Small tables with named rows and columns. After each table, cells are looked up by row and column.

tovi
            raz  dalobeg
musudel   42990    82819
negek    -34404   -59998
bab       17401   -28732
dibave   -67683    44735

What is the raz of musudel in tovi?
42990
What is the dalobeg of musudel in tovi?
82819
What is the dalobeg of bab in tovi?
-28732
What is the dalobeg of dibave in tovi?
44735
What is the raz of bab in tovi?
17401
What is the raz of negek in tovi?
-34404
What is the dalobeg of negek in tovi?
-59998
What is the raz of dibave in tovi?
-67683
Row with the largest dalobeg: musudel

ped =
fields: tinu, pafib, naki, sep, vopi, sil, sobidi, mulo, gine
golep: [7.4, 7.5, 7.1, 7.7, 7.6, 7.6, 7.5, 7.0, 7.6]
roz: [7.4, 7.6, 6.3, 8.0, 7.5, 8.0, 7.4, 6.5, 7.7]
dinud: [7.9, 8.5, 2.3, 9.1, 6.6, 9.5, 6.6, 6.6, 6.9]
belavut: [7.6, 7.5, 7.7, 7.4, 7.3, 7.4, 7.4, 7.7, 7.4]

What is the tinu of golep in ped? 7.4
What is the mulo of belavut in ped? 7.7
What is the tinu of roz in ped? 7.4
What is the sil of dinud in ped? 9.5
What is the sil of belavut in ped? 7.4
What is the sobidi of belavut in ped? 7.4
What is the naki of dinud in ped? 2.3
What is the mulo of dinud in ped? 6.6
What is the pafib of dinud in ped? 8.5
What is the tinu of belavut in ped? 7.6
What is the vopi of roz in ped? 7.5
What is the gine of dinud in ped? 6.9
What is the naki of belavut in ped? 7.7
What is the sobidi of dinud in ped? 6.6
Row with the largest sil: dinud

suvit =
         nebiko    bik  gopap
duzovep   -28.7   -1.8  -18.3
dulanu    -36.8  -36.9   66.0
bisu       13.0  -59.9   30.9
zopaku    -46.0   53.8  -18.6
zage       11.2  -41.0  -29.7
regu       69.5  -93.7   -7.7
zesotuf   -22.1   14.7    5.0
sene      -24.6   32.8  -91.9
gar       -25.8    2.1  -10.0
sem       -20.1  -27.0  -22.5
febit       8.1   13.9  -62.1

sene, nebiko: -24.6
dulanu, nebiko: -36.8
gar, gopap: -10.0
zesotuf, gopap: 5.0
sene, gopap: -91.9
gar, nebiko: -25.8
febit, bik: 13.9
sem, gopap: -22.5
bisu, gopap: 30.9
Row with the largest bik: zopaku

Table bon
|  | bidivar | tusonov | karulat | fogiris | rariko | moseg |
|---|---|---|---|---|---|---|
| nemigi | 56 | 107 | 144 | 194 | 106 | 109 |
| tev | 66 | 110 | 210 | 117 | 109 | 163 |
| gilopu | 115 | 124 | 182 | 88 | 197 | 118 |
| gofu | 118 | 90 | 155 | 140 | 112 | 198 |
| vede | 138 | 77 | 177 | 27 | 173 | 115 |
| lemufo | 194 | 196 | 186 | 40 | 148 | 217 |
| zet | 138 | 120 | 143 | 198 | 137 | 93 |
| viles | 239 | 175 | 222 | 222 | 183 | 96 |
| fikeg | 131 | 237 | 139 | 21 | 222 | 134 |

gofu, moseg: 198
gofu, karulat: 155
tev, fogiris: 117
nemigi, fogiris: 194
vede, moseg: 115
nemigi, tusonov: 107
zet, tusonov: 120

kib
|  | sepeke | molusog | masurun | dono | kad | zaz | bizagu | vuro | vuk | vaded |
|---|---|---|---|---|---|---|---|---|---|---|
| malipel | 148 | 111 | 95 | 108 | 223 | 101 | 59 | 83 | 54 | 130 |
| zegebo | 83 | 92 | 167 | 130 | 80 | 169 | 59 | 103 | 148 | 134 |
| batuv | 88 | 103 | 70 | 116 | 195 | 78 | 92 | 107 | 98 | 46 |
| vulez | 78 | 149 | 164 | 170 | 166 | 201 | 114 | 80 | 146 | 207 |
| banop | 94 | 126 | 191 | 71 | 207 | 75 | 86 | 203 | 204 | 66 |
| tomud | 54 | 82 | 117 | 105 | 80 | 162 | 51 | 75 | 60 | 49 |
| sede | 121 | 75 | 87 | 76 | 116 | 122 | 180 | 103 | 186 | 24 |

What is the vuro of sede in kib? 103
What is the vuk of banop in kib? 204
What is the bizagu of batuv in kib? 92
What is the dono of batuv in kib? 116
What is the molusog of banop in kib? 126
What is the sepeke of batuv in kib? 88
What is the kad of tomud in kib? 80
What is the vuro of malipel in kib? 83
What is the masurun of malipel in kib? 95
What is the dono of malipel in kib? 108
What is the masurun of vulez in kib? 164
What is the vuro of tomud in kib? 75
What is the dono of zegebo in kib? 130
What is the molusog of sede in kib? 75

Table likufit
         zibud  nevosak  lep  vem  pubam  duv  gen
patavi     136       94  133  104     67  157   86
kamer      137      190  120   56     69   91  143
labove      68      120   96  198    119  173  116
vugokud    154      159   20   77    144  127   92
zozi       138       73   66  119    104  163  231
riv        103      140  145  146     64  164  100
tumiti      52      128  158   83    144  146  175

What is the zibud of vugokud in likufit?
154
What is the lep of patavi in likufit?
133
What is the lep of kamer in likufit?
120
What is the zibud of riv in likufit?
103
What is the vem of zozi in likufit?
119
What is the zibud of tumiti in likufit?
52
What is the nevosak of patavi in likufit?
94
What is the nevosak of labove in likufit?
120
What is the gen of riv in likufit?
100
What is the pubam of labove in likufit?
119
What is the nevosak of tumiti in likufit?
128
What is the pubam of vugokud in likufit?
144
What is the pubam of kamer in likufit?
69
What is the vem of riv in likufit?
146
What is the nevosak of zozi in likufit?
73
What is the vem of patavi in likufit?
104
What is the zibud of kamer in likufit?
137
What is the zibud of zozi in likufit?
138
What is the pubam of tumiti in likufit?
144
What is the vem of kamer in likufit?
56
Which row has the largest duv? labove

Table voni
cols = zar, rez, nop, suzuni, kifik
dul: [0.3, 0.5, 0.3, 0.3, 0.3]
gok: [0.3, 0.6, 0.7, 0.4, 0.4]
geteme: [0.4, 0.4, 0.6, 0.4, 0.3]
rog: [0.2, 0.6, 0.2, 0.4, 0.2]
mebas: [0.5, 0.4, 0.3, 0.5, 0.3]
kevutan: [0.8, 0.3, 0.4, 0.3, 0.6]
zizut: [0.1, 0.4, 0.5, 0.3, 0.3]
dov: [0.4, 0.2, 0.3, 0.3, 0.4]
sanevos: [0.3, 0.6, 0.3, 0.4, 0.3]
kopa: [0.5, 0.2, 0.6, 0.2, 0.5]
kog: [0.7, 0.3, 0.2, 0.4, 0.7]
mal: [0.2, 0.6, 0.5, 0.3, 0.3]

suzuni of kopa is 0.2
suzuni of mebas is 0.5
rez of sanevos is 0.6
kifik of kopa is 0.5
zar of zizut is 0.1
nop of kopa is 0.6

Table nimev
	zenafet	kup	poziko	mutisik	fipi
posivos	0.5	0.6	0.7	0.5	1.0
firikuv	0.7	0.6	0.5	0.6	0.2
voda	0.7	0.6	0.5	0.7	0.9
rovuk	0.3	0.5	0.5	0.7	0.7
vasudim	0.6	0.6	0.7	0.5	1.0

What is the mutisik of vasudim in nimev?
0.5
What is the poziko of posivos in nimev?
0.7
What is the mutisik of posivos in nimev?
0.5
What is the mutisik of firikuv in nimev?
0.6
What is the mutisik of rovuk in nimev?
0.7
What is the fipi of voda in nimev?
0.9
What is the zenafet of voda in nimev?
0.7
What is the kup of posivos in nimev?
0.6
What is the poziko of voda in nimev?
0.5
What is the zenafet of firikuv in nimev?
0.7
What is the fipi of posivos in nimev?
1.0
What is the kup of voda in nimev?
0.6
What is the poziko of vasudim in nimev?
0.7
What is the fipi of vasudim in nimev?
1.0
What is the mutisik of voda in nimev?
0.7
What is the zenafet of rovuk in nimev?
0.3
What is the zenafet of vasudim in nimev?
0.6
What is the kup of vasudim in nimev?
0.6

Table dur
,pivut,rodesa,tek,zin,vugite,felaros
lazi,137,59,172,54,70,163
tuvufo,45,153,229,128,100,102
lor,95,48,133,96,136,94
velebod,146,102,26,164,250,89
sekile,204,134,151,152,131,76
dalinos,87,242,39,233,122,146
siz,86,193,156,129,153,57

tek of tuvufo: 229
vugite of velebod: 250
tek of velebod: 26
pivut of lor: 95
rodesa of siz: 193
rodesa of lazi: 59
pivut of lazi: 137
felaros of velebod: 89
rodesa of dalinos: 242
zin of siz: 129
vugite of siz: 153
vugite of tuvufo: 100
felaros of sekile: 76
pivut of siz: 86
Which row has the largest rodesa? dalinos

zif
         lafezo   zik  zofeviv
zoduzot    6426  5273     2623
zedu       1833  5870     5899
liror      7671  5651     7798
totopar    7836  5043     7221
gesef      6497  7492     4068
duroga     7106  4143     6065
popi       4668  6090     5410
rok        6584  6312     5773
veg        6727  5753     3279
povasi     6332  4790     2834

zofeviv of popi = 5410
zik of totopar = 5043
zik of veg = 5753
lafezo of duroga = 7106
zik of duroga = 4143
zik of liror = 5651
zofeviv of zoduzot = 2623
zofeviv of zedu = 5899

Table zoror
	laren	rikarem
gep	141	153
femigap	159	234
dazapo	152	46
voka	75	182
kat	50	123

rikarem of gep is 153
rikarem of kat is 123
laren of kat is 50
rikarem of dazapo is 46
laren of femigap is 159
laren of dazapo is 152
laren of gep is 141
Row with the largest rikarem: femigap

nifopi
columns: suk, zim, selevi
zedu: [1.535, -8.043, -4.292]
dimoba: [8.178, 0.124, -4.822]
mag: [7.932, -0.573, -4.793]
gotile: [2.428, 5.445, -0.783]
muz: [1.065, 6.650, 0.075]
tekomu: [-2.273, 7.612, 1.743]
sotapud: [4.451, -4.653, -4.630]
dabomeb: [6.897, -1.794, -4.791]

What is the suk of dimoba in nifopi? 8.178
What is the suk of mag in nifopi? 7.932
What is the suk of tekomu in nifopi? -2.273
What is the selevi of sotapud in nifopi? -4.630
What is the zim of sotapud in nifopi? -4.653
What is the zim of zedu in nifopi? -8.043
What is the zim of mag in nifopi? -0.573
What is the zim of tekomu in nifopi? 7.612
What is the suk of sotapud in nifopi? 4.451
What is the suk of zedu in nifopi? 1.535
What is the selevi of muz in nifopi? 0.075
Row with the largest zim: tekomu

